Some points, one per row:
[  4  -3 -13 -12  19  -7  -2   2  -3  -4  12   0  -4  12 -13 -10  -2 -15
  -7  17   7  -9   4   3  13 -10  -2   9  -7  -3  -3   2  -6 -15 -10]
[-51   9 -38  26 -15   8  56  -7 -35 -21  56 -11 -15 -23 -23  -6 -17  21
  15   4   9 -14 -36  -9  38 -25  35  34 -39  -8  16 -16 -55 -18  -1]
[  40  -62   23   -8  -38   57   15 -116   21  -91  -67   61   58  -41
   52   -2    9  -23   13  -20   16   20   -6    4  -79   38  -45  -17
   43 -110   34  -54    2   52   78]
[-22  17 -16   9  32 -16  11  20 -28  19  22  15 -15   3  44  29  40  34
  22 -18 -41 -16 -58 -16 -45  35 -22  23 -39  23  -2  15   6  -8  -2]
[  7  16 -35 -25 -11 -46   1  37  40  24  33 -56 -53 -38 -16 -14 -41  17
 -26  56  39   4  46  27  57  10  -5  14 -26  63   1  20  -8  32 -39]
[ 42 -17 -41 -33  36  29   1 -35 -16 -15 -16   2  33 -21 -14  22  12 -42
 -37  11 -27 -29 -51 -20  16  15 -45   1 -17 -27  20 -11  15 -61 -22]
[ -68  -54   11  -61   79  -36  -78  127  -26   90   32  -32 -127  105
  -52  -43  -28   40  -14   67  112   60   45  -15   39  -84  -61   64
   72   56  -51  102    0  -18  -69]
[ 77   5 -45  19 -42 -68 -32  59  25  23  16 -31  16  -2  47  43 -14 -39
 -28  41  -2 -19  50   9  27  37 -20 -28 -45  57  -8  -7 -12 -35  19]
[-71 -25   3 -54  43  84 -41   8  -8   4  21   2 -37  13 -15 -35   1   8
 -13 -39 -12   0 -35   5  37  -4  83   1  82  19  10 -52  65   0 -14]
[  2 -12 -10   7  26  20 -27  12   6   1   2  -6 -30  -7 -10   1   0  -3
  -5  16  -4  12  -4   1   1  -5  -1  -7  24  18   5 -12  -4  23  -2]
[-37 -23 -12 -46  16 -64 -16 113 -32  35  -8 -28 -52  76  21 -19 -13  37
 -32  46  58 -18  27  14  60 -21 -65 101  -9  12 -29  73  22 -19 -32]
[  42   12   28  -40  -61  -29   39 -110  -62  -40   14  -20   35   13
   27   94  -41   33  -62  -24   14  -15  -38   41  -57   55  120  -25
   -3    7  -51   44   16  -15   32]
[   5  -12  -53   -6    6    2   19   42  -33   52  -71  -67  -20  -37
  -50  -86  -12   52  -69  127   26   83   49  -30   44  -90  -63   17
   34  -18   42   15  -14  -24 -117]
[ -5   0  16   2  15  43 -60 -14  24  12 -46 -28  26 -31   3  -1 -17  -1
  15  30  16  45  18   5   6   2 -11   3  96   3  28  -8 -35  -2  50]
[ 10   9  20 -88  34   0 -40 -81 -72 -27 -32  33 -42 -29  25  45 -49   2
 -20  30  34  36 -40   8 -88  72  29 -19  -7  47   4  32  45  19   8]
[-24   4 -14 -20  -8 -58  -1  23  38  29  32 -26 -45 -30   5   3 -52   3
 -17  29  49  -1  29  30  52 -16  -6   4 -18  70  28   4 -19  10 -30]
[ -6 -18  22  16  -8   6 -16  54  61  -1 -16  -1 -11  46  15   5  25  -9
  25 -10 -13  18  25   7  20 -11   5  17   9  -9 -19   7  25   5  15]
[ -7  -1  12  -2  19   0  -1  25  -5 -10 -27  28 -30 -17   9  10  20  -4
  22 -25  -4  14  -7 -25 -31  -2 -50   6  -3   9   7  -4 -28 -15  -9]
[ 63   2 -34 -10  26  31 -48 -15   7 -11  14  12  46  -1   5  21 -27 -17
  -3 -63   7 -11 -87 -35 -43  13  55 -57 -28   1  13   3  28 -38  44]
[ 82  -8   7  18 -18  14 -22 -35 -12 -26  -7  28  42 -37  -1  88  51 -36
 -32  -7 -21 -50  -2  31 -76 116  17 -77 -70 -53  11 -62  60  -9 -15]
[  9  -2  -7  27  -8  -3  -9  21 -17   5 -14 -31  17  -3  -4 -13 -11  -9
 -28  48  20   5  25 -12   6 -16 -21  -2   9 -18  -4  -6 -26  11 -13]
[  4 -25 -22 -13   7  -6 -30 -54 -15 -20  20   0   8 -13 -22  -3 -37 -14
 -21  55  25  37   6  23  -6   0  30 -45   6 -39 -24   2  -2  30  14]
[  9 -43  76 -13  15  11 -35 -63 -15  -9 -13 -33  10   0 -42 -67 -55  -5
  -5 -19  37  26  16  12  -4 -42   8  18  81 -32 -24 -85 -20  38   4]
[ 27  20   6  39 -23  34 -24  53  50  16  46  -1 -37  -7  16 -14   3  -9
  29 -26 -20 -16  21 -15  12  21   3  -3  41  20 -28 -27 -35   7  24]
[-66  -2 -34  43 -14 -30  -1  23  -4  23 -18 -69 -36 -62 -44 -83 -13  22
 -11  47  -8  27   7  16  42 -60 -30 -12  54   8 -22  -1   7  57 -12]
[ 14  -5   0 -11 -27 -13 -30 -22  29   8 -19 -24   1 -16  -7 -30 -39  -3
  19  -8  42  14  36  -6  34 -51  10 -15  56   5  -5   8 -19   0  40]
[ 34 -15 -27   0   0 -48  -7  24  15  14 -11  12  43 -44  14 -11  13   7
  -9  30  -1  29 -22  12   5  18  28  10 -75   5  51  36  37 -10  -4]
[ 21   6   1  16 -34 -23   9   2  -2  32 -17 -21  29  -1   4 -19  -3  20
  15 -10 -15 -15   6  13  15   7  -9  20  -6  28   1   4  16 -12  -5]
[ 51 -19  32   9 -23   0 -29  23  10   5 -67  14   5  26  19  13  23  -1
  -8 -32 -29   9  11   1 -43 -20 -58  10   0 -13   6 -12 -14 -35  14]
[ 41  49 -19  26  -2  43 -37  48  33  20  35 -27 -44 -31  34 -10   1 -11
  37  44 -10   2  19 -42  13  25  -2 -25  40  50 -11 -16 -28  17  32]
[  47  111  -56  -24  -17  -82   45   35  -54   -2   23  -27   -8  -49
   78   58  -36   -1    4   67   11    0   16  -76  -10   30  -47  -62
  -23   12  -29   23 -127   15   18]
[ -4   3 -18  14   6  16  -6 -21 -14  -2  19  -4 -27   5  -7   3 -19 -13
  -4  23  11   7  17   6  -8   2  14 -11   7   6 -25  11 -12  14   1]
[ -4  24 -36 -20  20 -23  -1  37 -16   4   4 -32 -14 -11  30   9 -26 -20
 -14  39   6  23 -16 -23   3   2 -36 -27  -1  21 -12  16 -47  -4   7]
[ -83  -22    6   63  -75 -127   37   93  -47   23   15  -85   -9   22
   16  -43   17   11   18   17   24  -39   77    2  100  -55 -102  125
   -7    8  -29   16  -47    1  -38]
[-54  21  46  -7   1 -60  20  -4  11  -8  18  11 -27 -14  -7 -35  27  44
   5 -14 -14 -91  20 -13  44  18 -26  38  32   1  -6 -13 -16  25  14]
[  9  21  -5  32 -41   9  19 -19  -6  -5  -6  -3 -21 -39  -2   1 -28  30
  15  45   6  13  14  19  -6  18  -9  -9   6  20   2  17 -23   0 -17]
[ -6 -16 -13  31 -20 -35 -58 -44  10  64 -26 -55 -35 -73  -9 -35 -64   1
   5  48  35 -40  46  19  36  -5  34 -33   5  54 -49  16 -10  -1  24]
[-18   2 -20   3  10  -3  12   2  -8  -5  25  -3 -10   5 -20 -17   6   7
   4   5   2 -10   0   5  17 -12  -2  17  -3  -9  -4  -8  -9  -1 -16]
10 more points follow, each with its number after it:
[ 17 -14  -6  16 -28 -16 -38  10  30  25 -14 -30  31  -9 -17 -40 -16 -25
  25  -1   8  18  54  35  58  -7  35   9  67  25  10 -42   0  -2  42] 0
[-17  -8  -5 -39  37  31   3 -65 -37 -16  35  12 -34  -9  -4  12 -26 -14
   3  46  45   3   5   2 -14  16  34 -28   5   3 -15  27 -23  17   5] 1
[-34  14 -40 -11   9  24  38   7 -18  -2  31 -12 -52 -14   4   0 -14  39
  11  11   6  46 -32  11 -15  -4  49 -19 -10  16   1  15   7  33 -15] 2
[  7  16  -2  10 -12  -1  12   3  -3  -3  10  34  -8 -14  17  27  -2   3
   6  16  -1  -2  -9  -2 -15  27  -7 -11 -13  -3  -8  26  -4  -7  33] 3
[  0 -15  -8   3  -1 -15  -2  20  10  17  -9 -31 -28  37  -2  -9   1 -14
   4  -1 -18 -26  -3  -2  14 -19 -20  26  -9  29 -22   6   4  -3 -14] 4
[-39 -21 -21  15 -18 -32  30  49  14 -10 -19 -38  22  23 -23  44 -39  12
  -5 -31  28  55  -4  45 -48 -56  66  55 -47 -18  56 -17  13  10 -28] 5
[  4 -10  12  -8  14   8 -13 -20  -5  -3   1  -7   2  -1 -10 -11  -5  -9
   3  -1  11  10   5  -1   0  -9  -6   6  20  -6  10 -18  -4   7   2] 6
[-34 -27  -1  10  28  13   9  12 -18 -19  -9   3  14  29 -14  11  28  -9
  -1 -13 -12 -21 -18 -20   2  -3 -10  21 -21 -20   7  12  22 -36 -16] 7
[ 127   41  -17  -17   30 -127  -58  -27    7   34    4   46  -77  -69
   27   80   81  -97  -11  -11  -90  -80 -105  -11  -82  104 -103  -97
  -80   -5  -85 -127  -88  109   33] 8
[  3  -6 -19 -11 -12 -13   3 -31 -19 -11  37  -5   4 -14 -21  30 -32  -6
 -16  32  34  21  -2  10   0 -17  13 -40   9 -21 -12   1 -13  29  10] 9
Which three of these numbered points are nearest to each point below by angle, seen from the average point of the first points? Their numbers follow each, nearest first.
[  5   1 -14 -19 -12  -1   6  17  12 -20  -2 -15  16 -11  -5  -6  -6   3
 -10   6  -3  18  -4   8  -9 -22  12  18 -13  -5  16   4  17  13  -4] > 5 2 7
[ 60  20  28   4  35 -14 -25 -19   7   9 -11  32 -32 -20  30  47  19 -29
  -4  -9 -31 -17 -22  -2 -44  57 -40 -53  -8  12  -8 -31 -27  31  18] > 8 3 6
[-34 -53 -12   3 -28  35 -62  27  43  13 -30   1  29  43 -43 -65 -18 -33
   7 -13 -40  49   4  24  75 -51 100  -9  63   6 -44  23 116  26  16] > 0 6 4
[-15 -15   5  -1   1  13  -9 -24 -28 -10   3   1 -30 -12  -5   4 -20  -3
   5  26  19  14   5   3 -15  -6  11 -11   9  -2 -14  17  -9   7   6] > 1 9 2
[-20 -20  17  16  15  83 -46 -27 -32 -23 -33 -23 -83  39 -21 -16  -6  49
  17 -20 -40  42   6  23 -61 -31 -96  15  91 -25 -17 -80 -55   3 -33] > 6 4 7
[ 18  16  20 -38   2  27   9 -38  15  11  -6 -24   5  11  -5   0 -18   0
   0 -34   0   0  -2  -7   4   1 -15 -14  37  20  -5 -35  -7   7 -17] > 6 0 1
[-25  11   8  -4  -2   8   8  -7  14  16  34  10 -27 -26   8  -5  -5  27
  14 -16  21   7  -1  15   2  20  34  -5 -15  15  14   5  10  47  -5] > 2 1 3
[ -1   7  18 -76  20  -6  -2 -60   2   8 -70  19  29  32 -35 -23 -23 -20
  11 -33  13  12   4   7   3 -68 -21  19  46   2 -20 -16 -45 -64  -4] > 6 7 0
[  -4   71  -15   43   -4  -24   10  -28   29  -19   -8  -22  -35  -34
    5   53   73  -44   24   46   34  -23   42  -10   23   58 -108  -16
  -41   -3   38 -110  -25   60   -3] > 8 3 6
[ 13  12  -4  32 -13 -51  14  -3  13  35  12 -15 -13   3   0  -5  10  14
  14 -31 -49 -29  20  -1   3 -18   9  25 -11  44 -17   9  16 -12 -15] > 4 7 5
[ -7  -2  -9 -13  -7 -16 -17 -35 -22   7  19  -3   9   3 -28 -11 -28  -8
 -25  44  19  18  20  12  16 -13   5 -15  16 -25 -18   3 -13  13  10] > 9 1 6
[-10   7 -10   2  24 -21 -12  22  -2  18  -3  -8 -34  26  16  14   6 -15
 -13   7 -16 -37  -9  10  10   7 -15  14 -20  44  -9  21  27  -5 -22] > 4 7 8
[-11   3 -17  -5 -23 -27  25  12   5  -9   4 -34   5 -18 -10  16   4   5
  -2  -4  -3  18  20  27  10 -25  12   1 -18   4  10   7  -2 -13 -29] > 5 2 7
[-53  26   5 -14 -32  51   5  18   0  28  61  23 -38 -34  38  15 -45  39
  36 -35  50  -5 -25   9  -5  37  60  -1  -8  30  17  14 -10  56  -8] > 2 1 3
[-73  31  59 114 -43  46 -10  50  38  33   6  61 -97 -39  67  61  40  55
  62  33 -47  69   4   1 -56  42   4  19  40   6 -28  66 -64  33 105] > 3 2 8
[ 11   7   3  17  -6 -24   5  38   8  16  -1 -24 -40  14  -5   4  -1 -12
  -1   1 -27 -14  -2   3   3  -5 -13  -4 -28  33 -26   2  -6  -5 -19] > 4 8 7
[ 25 -41  17  29  29  31 -11  33 -25 -10  -6  16  18  24   6  34  54 -17
  23 -36 -74   8 -50  -8 -64  19   2   9 -18 -18  13  -8  32 -15  -6] > 7 3 6
[-45  59 -58 -66  -2  -1  40  18 -33 -22  32 -16 -35 -27 -20 -22 -44  50
  -5   2   3  94 -17  20   8 -53  28 -60  21 -22 -12   1  -8  93 -32] > 2 9 1
[-22   5 -29 -18 -57 -63  88 -70 -61 -29  31 -47  80 -17 -12  67 -94  32
 -98  64   0   4  30 -11  69 -32  29 -42 -41 -61  24  21   9 -40 -51] > 9 5 1
[  1 -27  28 -23  14  32 -27 -28  -3 -21  -2 -11  12  13 -24   1 -23  -7
  -9  10  23  22   6  -3   3  -6 -16  30  55 -12   2 -40 -13   1   0] > 6 0 1
[ 36 -93  37 -16 -30  15 -27 -49  11 -35 -57  60  59  22  54 -13  10 -21
 -17 -85   1   4  -6   4 -83  42  22 -18  43 -97  34 -61  64  86  11] > 6 7 5
[ 94  38 -22 -19   0 -48 -32  -7  36  12 -27  18 -43 -41  24  46  23 -81
  22 -16 -56  26 -47   9 -76  51 -88 -63  -6  42 -13 -63 -63  66  -8] > 8 3 6
[-20  72   2  79  -6 -42  47  64  25 -10  66 -37 -27   2  20  19  48 -42
  30  11  16 -55   9   5   8  40 -65 -31 -48  -8  17 -88 -32 109 -36] > 8 4 3
[ -6 -19  10 -11   9  15 -13 -18  -6  -1 -10 -11  15   5 -11   4 -16 -16
   7  -1  12  36   7   3  -4  -5   9   8  41  -5  14 -47 -14   5   8] > 6 0 5
[-80  49  19 -28 -38  48  18  27   2  35  32  24 -21 -55  21   4 -28  78
   4 -24  44  38 -19  10 -47  64  19   0   0 -18  37  37 -18  99   0] > 2 3 1
[-14 -13 -14 -13   2 -14 -41 -28 -21  -8   7 -19 -15  -1 -23   1 -17 -21
 -24  26  30  32   2  15  -1 -20   1 -26  31 -30  -1 -13   1  33  -2] > 9 6 1
[-127   83   23  -26  -48  -19   48   83   76   17  -47  -89  121  -55
  -24  -63    0   -2   22  -65  113   43  -68   59    9  -10   50   49
  -39  -59  111  -78   -1   94  -27] > 5 0 6
[ -12   44   21   49  -11   -2   16   70   46    1   28  -40  -22   17
   19   43   10  -33   17  -17   42  -47    8  -29   11   31  -67  -42
   -8   18   58 -104  -60   78    8] > 8 4 6
[-14   3   1   2  -2  -4  -1   2  -2   0   7  11 -10  -3  14   4   1   2
  12  13   6  -5   4   2  -5  10  -3   4  -6  -5  -6  12  -2  10  11] > 3 7 1
[  20   65  -24  -23  -68 -124   59   40  -28  -19   18  -68   26  -18
   54   29   12   48  -68   29   50  -37  -47    9   14   82  -34   -2
  -88   62    8  -13 -118   49  -49] > 8 3 5
[-17  39  11  63 -14   2  18  32  16 -17  -4 -27 -17 -13 -20 -14  23  31
   6   0   4 -43   6 -19   6  41 -75 -34   7 -40  23 -71 -44  72   9] > 8 6 3
[ -70  -25  -41    6   50  -40  -79  -90  -66  -75    1    9  -11  -12
  -71  -11  -71  -53 -110   86   44   89   16   27  -57   -4    8 -121
   71  -93    2  -62  -33  104   46] > 9 1 6
[-33  44 -60 -28  10   6  76  12 -10 -40  66 -18 -29 -23  26  30 -50   4
  -2  37  39  46 -24  13   2 -27  31 -37 -23  26   0  36 -57  50 -27] > 2 9 1
[ -22  -25  -18  -47   37  -14  -12    1    1  -52  -10  -30   17    8
  -37   15  -16    0  -28  -41   -4    5   20   20  -21 -107   25   57
  -37   -9   28   -1   37  -29  -66] > 5 7 6
[-30  18  31  64 -26  -4   8  16  22   0   2  28 -41  -4  46 -13  14  22
  46 -10 -20   4  15  -7 -15  14 -16   6 -10   5  -9  17   6  22  61] > 3 2 7
[  9  -6  11   5 -21  16 -23 -13  18  27 -25   3  28 -11  -3 -22  -7 -26
  16  -2  10   8  29   2  28 -26  44  18  40   2  29 -32 -34   0  34] > 0 6 5
[-28  23  -7  20  14  -6  12  19  22   0  23 -22 -30   2  -8   6  19 -14
   7  -3  15 -36   3 -11  16  27 -32 -29  -3  -6  13 -47 -15  47 -16] > 8 4 7
[-56 -23 -17 -11 -24  24  41  19  13 -11  -5 -18  53  19 -39 -21  -4  57
 -17 -25  27   4 -52  45 -35 -20  32  38 -58 -12  29  21  75  -2 -41] > 5 7 2
[ 42   7 -15  31  -3  -2 -30  11  22  -3  45   7 -49 -36  -7   1   0 -19
  -1  17   4 -22   7   7  13  32  37 -37  41  17 -17 -41 -18  67  10] > 8 0 9
[-39  -2 -41  -3  33   3   2  24 -11   5  -1 -12 -30 -24 -19 -17  -8   2
 -12  32  24  14 -20  19  -8 -23   2   5   1  18  17   6   6  10 -13] > 2 5 1
[ 13 -15   3   7   6   4  -1  -1 -10 -10 -11  11  13  12  -1   5  17  -4
   2 -12 -16  -9  -8  -3 -17   2  -3   4 -11 -11   0   0  16 -10  -3] > 7 6 3
[ 19   7  10   9  15  -4  11 -32 -33 -13  10   7 -35 -16  14   5 -15 -19
 -10  30  21  -3  12 -13 -30  12  14 -29 -10  -5 -26  20 -25  14  -6] > 1 9 3
[-18 -21  -9  15  14  34 -13 -18  -4  -9   5  -8 -23  -2  -8   1 -20 -16
   0  15  17  15  -2   7 -28  -4  20 -26  17  13  -7  -3 -10  10  11] > 1 6 2
[-40 -16   5   6  -9  10  12   5 -52   2 -26   1  12  34 -11  25  -4  22
 -24   4  -3   4 -24  -5 -22   4 -21 -21  -6 -19 -17  31   8 -21  -2] > 7 3 5
[-37 -18 -63   5  28  11  -3  76 -13 -17  10 -12 -44 -19 -20 -23 -29  50
 -14  27  38  33 -38  -1 -31 -80 -18 -38   7  12  28  51  18   5  -3] > 2 5 9
[-23  -7  -4  19  18  34  12   0 -18 -15  19   5  -9   7 -15  18  21   7
   1  -3 -22  -5 -36 -18  -3  11   8  25   5   3  15 -18   2 -10   3] > 7 6 2
[-94 -59   0  29  22  65 127   5 -74 -54   9 -20 127 111 -18  49  99  19
 -52 -42 -35 -83 -77 -44  12 -15  29  70 -53 -74  41  37  68 -92 -18] > 7 5 4
[ -3 -34  31 -11  39  39 -24 -39 -35 -24 -27 -19  18 -17 -51 -26 -36   4
 -26   0  24  68  -4  -7  -8 -28 -19 -18  85 -30  32 -73  -2  23  11] > 6 9 0
[  4  -3 -10  -1  12  -9   2  -5 -14   9 -21 -33 -38   6  12 -12  11   2
  -8  10 -20 -11 -12  -3   3   3 -28   5  -2  33 -14  13   2 -18 -25] > 4 7 8
[  12   -9   52  -40   11   26   -2  -92  -24  -22    6  -16   34    7
  -53  -32  -44  -22   -9   21   31   52   34   12   24  -30    0    5
   84  -35    5 -102  -28   16    0] > 6 9 0
[ 43   8  20  15 -14 -26  -3 -11  10  52 -31 -17   1  22   3 -21  -8  26
   5 -11 -28 -30   2  -6  20 -19   0  18 -11  42 -19  32  25 -24  -7] > 4 7 0
[ 45   5  -4  18  -7  -9 -53  34  39  27  56  29 -88  46 -19  -7  29 -18
  -5  24   8 -60  29   6   9  17 -14 -10  43  40 -10 -59 -42  96 -52] > 8 4 0
[ 17  -5 -17   9 -24 -37   5 -20  -5   0   6 -15  19  -7   7  40 -32 -18
 -27  10   0  14  16  16   3 -21  25 -18 -20 -20   6  16   4   1 -11] > 9 5 3
[-109  -21  -38   -7  107  127  -15   22  -24   47   86   20  -81  -13
  -59  -90  -39   43   21  -27   42  -20  -55  -17   33   11  124  -21
   49   47  -22   43  100  -23  -68] > 2 1 7
[ -1  -6 -15 -25  -7   4  -3   6   5 -22  11  -8   0  17 -17  -6 -10  -8
 -14  20  -6  27  16  25  10 -37 -14  25 -16 -12  15  -7  11   6 -23] > 5 6 7
[ 18 -17  -6 -72  22 -12   6  -8  37 -18 -10 -15   0  37 -14  15  22  -7
 -21  -5  21  39  33  34  31 -63  25  19 -48 -17  25  11  14 -25 -38] > 5 7 6
[ -96  -31   11  -55   72   50   48  -49 -106  -15   43   57    3   36
  -21   -8   -9   22   -4    6  124  -13  -49  -19  -88   51   91   -6
  -16  -23   11   60   51   26  -44] > 1 2 7
[-16  19 -15  10 -25 -80  29  36 -24  11  -3 -28  -4  -6  17   4  19   4
 -26  17   4  -7  -6   8   6  40 -24   7 -37  40   9   4 -37  23 -14] > 8 4 5
[ 16  24  -4   4  -5  14 -20   9  45  18  37 -14 -35  -7  23  -3 -15   2
  24   9  -3 -31  41  -4  48   4   2 -13  29  33 -30 -18 -15   2   7] > 0 4 8
[ 20   7  39 -19  12  26  -8 -11   1 -25 -27  11  15   3   8   9  14  -7
 -17   4  16  34   3  -9  -4  26 -21 -29  19 -29  16 -20   9  50 -12] > 6 9 8
[  29   -6   32    4  -27   16  -31 -113   29   15  -34    8   43  -46
  -20  -38  -62  -12   48   20   41   31   53   -9   66    3   24  -28
   66   -5   -9   -7  -29  -25   62] > 0 6 9
[ 27  19 -45 -23   6 -26   9  22  -8  11   5 -28   2 -15  16  25 -25 -11
  -8  37  11  24   3 -23  19 -24  -8 -25  -8  25 -14  35 -49  -7  -1] > 9 2 8
[  4  -4  17  13   5   0 -42  17  37 -23 -15   6  43   8 -40 -36  13   4
 -23   9 -22  21 -18  -3  40 -17  46  -1  29 -10   1   9  54  26  49] > 0 6 7
[-43  25  -6   2   3  12  33  25 -49 -23  12  57  -1 -10  47  37   0  29
  18   7 -14   9 -28 -34 -66  53 -10 -37 -73 -22  13  19   3   0  13] > 3 2 7
[ -3  -2  15 -36  22  14  -4 -27  -5  -5  -2   4 -15   3  -1   0 -16   6
 -13   6   9  10 -10  18 -12   4  11  -6  -5  18   6  17  24  11  -5] > 1 2 6
[  7  21   6   6 -10 -13   0 -24  -5  14   1  -2  17 -27   3   9  -9  -7
  18   6  -2  -5  -8   1  -7   4  22  -9 -18   9  -7   5 -18 -24  23] > 3 8 1
[ 18 -30   9  46 -24 -20 -33  50  45  -3 -14  -3  27  11  19   2  26 -13
  26 -22 -28  18  19  -9  -1 -33   0  10   2 -19  -7   4   1 -10  33] > 0 7 4
[ -3  22  -4 -56  43  62  13 -87 -16 -10   1  54   7 -77   4  21 -11  -1
 -15 -19   3  28 -63  -3 -34  31  65 -32   8  -3 -13  43  43 -32  11] > 1 3 2
[ -3   5  -8  -6  -8 -30  -2  23  16  11  15 -23  -3  -2  -4  -1   0 -10
  -2   8  18  -3   6   6  26   3   2   8 -15   7   6  -1  -1  14 -13] > 5 4 0
[  9 -15 -79  10  34  54 -38 125 -31   3  34   7 -56  17 -30 -38   8   5
 -51  31 -18  35 -57  35  88 -56  29 -57  14 -30 -40 102  22 -21 -72] > 2 7 4
[ -3 -15  34  -4   8  25 -21 -30 -22 -20 -15 -20   6  -9 -18 -15 -21   2
 -12   9  12  28  15   8 -12 -14 -23  29  44 -12   4 -41 -21  10   3] > 6 0 1
[ 14 -17  -1   5 -15 -30 -38  27  18  50 -29  58  -9 -39  13 -26 -19   5
  11   4 -37  26  -8   2  43 -11  57  61  -8  36  12  56  29  -6  30] > 0 3 5
[-12  16 -59 -32   9 -11  34   4  -7  14  23  24 -25 -25 -27 -40   4  23
  -1 -17  41 -34 -15   1  28 -53  28  -9 -20  17 -33  10 -38 -50 -31] > 2 1 7
[ -9   0 -21  21  -5 -16   8  -1   3  28 -14 -19 -22  -8  -3 -11  -7  19
   1 -18 -12 -10   4  17  24  -4   1  19  -6  49 -15  12  26  -9 -20] > 4 2 7
[-71 -43 -16  23  65  25  12 -11 -37  -4 -16  14  19  63 -42  -4  47 -21
  -5 -28   0 -34  -5  -9  -2 -17  -8  43 -18 -23  20   9  47 -30 -18] > 7 6 4
[-27   8  37 -16 -18  -5   5  43  20  19   6  -6 -56  19  24 -51  54  41
  45 -17  26 -78  16 -22   3 -26 -92  35  50   9   1 -11 -22  32   9] > 4 7 6
[ 18 -15   9  -2   9 -14 -33  18  12  10  11  11 -27   4   0 -11  -4  11
 -25 -22 -29 -11  -5   6  23 -35  10  31  -4  26   3  26  11  -2 -17] > 4 7 5
[  1  -4 -15  -1  18 -10 -17 -12  -7  11   1 -22  -2   0  -8   1 -26 -16
 -20  18   5   4   7   8  21 -14  26  -9  12  -8 -12   3   4  11   3] > 9 1 0
[-20 -16  23  11   8  14   1   8  10 -14 -22   8  19  32 -13 -25   7  24
 -16 -22 -25  -9  -3  -2  17 -24  19  19  21 -28   8  22  57 -53  43] > 7 6 4
[ 57 -40 -43  40  -7  -5 -35 -37 -14  17  31 -46  66 -27 -21 -19 -85 -55
 -49  69 -16   8  12  10   8 -10  71 -37  28 -38 -30   7   9 -20  31] > 9 0 1
[ 97 -10 -45 -36 -16  -3 -40  12  15 -36  24   7 -12 -41  14 -18 -40 -12
 -49  -4  26  33  19  22 -45   4   7 -54 -32  -4   6  -5  36  61 -53] > 9 8 2
[-25 -22 -40   7  54  24 -34  60  -6  -6  22  -5 -16  16 -12 -21 -15 -19
 -26   8 -18  29 -40   2 -17 -45  56 -47 -10 -16 -12  32  48   3 -15] > 2 7 5
[ 91 -43  57 -36 -52  21 -70 -25  11  30 -73  27  -3  36  -4  26 -32   0
  10  43 -11 -19  71 -16 -29 -19   1 -29 105  -4 -61   2 -83 -59  26] > 0 6 8
[-48  49 -23   5  -6  -6  78 -46  -3   5  67 -18  19 -14 -25   9  -7  28
  18 -20  -1 -58  13 -19  41 -18  35 -20 -32  10   1  -1  -1  22 -34] > 2 9 1
[-14   4   4  23  32 -11 -27 -38 -16  25  20  18 -26 -15  -9 -19  -2 -28
  26  18  16 -17 -14  11 -15   7  12  -2   1  35  -5   1   6  -2   9] > 1 6 3
[ -7  21   5   5  12 -14   4  -5  10  18  10  -7 -51  22  -3  -4  16 -11
  11  17  37 -30  13   4  26  16 -51  -6 -12   9   1 -47  -7  50 -23] > 8 4 6
[-30 -34  -7  -8  18  16  16 -36 -39 -38 -17  14  36  41 -26 -21  16  21
  -6 -39 -37  -2 -20 -18  -8  -3  14  20  12 -21 -32  29  46 -38   6] > 7 6 4
[ 27 -39  -3  42 -15 -88 -60  89  83  14  61  40 -79  28  36 -17  -7  -3
 -32 -44 -39   3 -22 -23  12 -59  19  41 -37  28   1  74  45   5   9] > 4 5 7
[  7   4  12  12  -1  -1 -19  -7  32   8  -3   3   1  10  -9 -15  -6 -24
   8   3  -3   6  13   9  22  -8  12   4  24  -5   6 -16   7  19  18] > 0 6 4
[ -3   1  -5  12  -8   7  23 -32 -14   1  19  -1 -10 -19  -4  11  -7 -16
  -6  20  16 -16   6   6 -12  10  28 -11  -6   3 -12  -3 -11  -7   7] > 1 9 3
[ -2  44 -60 -12  35 -38   7  72 -20 -21  -8 -40 -29 -58  46   0 -46  25
 -20  50  26 105  -8 -36 -16 -28 -52 -52  -9  18  -5  21 -95  34 -10] > 2 9 8
[  8  -5   9  10  -2   2  -8 -23 -25 -20  16   6 -20 -14   7  19 -27   0
  -5  49  26  21  18   8 -32  18  25 -24   4   1  15   0 -18  11  20] > 1 9 3
[-16   2 -31  15  20 -12  -7   5  -3  -8  30  -6 -37  -8 -21 -12  -6 -22
 -11   0  19   0 -32   4  -9 -22  -1   0  -8  10  -5 -15   0   0 -11] > 2 7 5
[ 30  25 -11  11 -21 -62   4  66 122   9   7  36  19 -47  47 -34  28  12
  41 -19 -83  28  -3  39  62 -41  66  43 -46  22  42  19  52  -2  37] > 0 5 3
[ 12 -17 -21  -2  71  62 -22  47 -19  -7  -7   1 -36 -17 -18 -22  20   4
 -49  35  -4  63 -35  -7 -13   8  -7 -29 -16 -47  14  47  14  11 -36] > 2 7 1
[-33  48 -70 -45 -29   2  81 -44 -28  -1  58 -45  47 -77  12  14 -75  27
  12   0  90  28 -10 -36   1 -40  39 -28 -35  -3 -24  69 -69 -28   1] > 9 2 1
[ -3   0  -5   5  -6  -9  -6 -23  -4  17   5 -15 -10  -9  -8 -13 -20 -15
 -10   9  19  -7   6   0  21 -10  22  -6   9  -1  -8   4   9  -8   3] > 9 1 0
[ 19  26  11 -13 -27 -33  42 -74  -6   8   4   3   1 -23  -4  -4  18  17
  29 -26   1 -37  12  15 -28  30 -44  20  -8  33   4 -44  -1   8   3] > 8 6 3
[ 30 -19   3 -30  31  -3 -24 -11   0  29  28  20 -38 -17   4 -10 -17  -6
 -10 -39  39  -7  28  31 -37  28   0 -42 -19  18 -12  25  30  19 -30] > 1 8 2
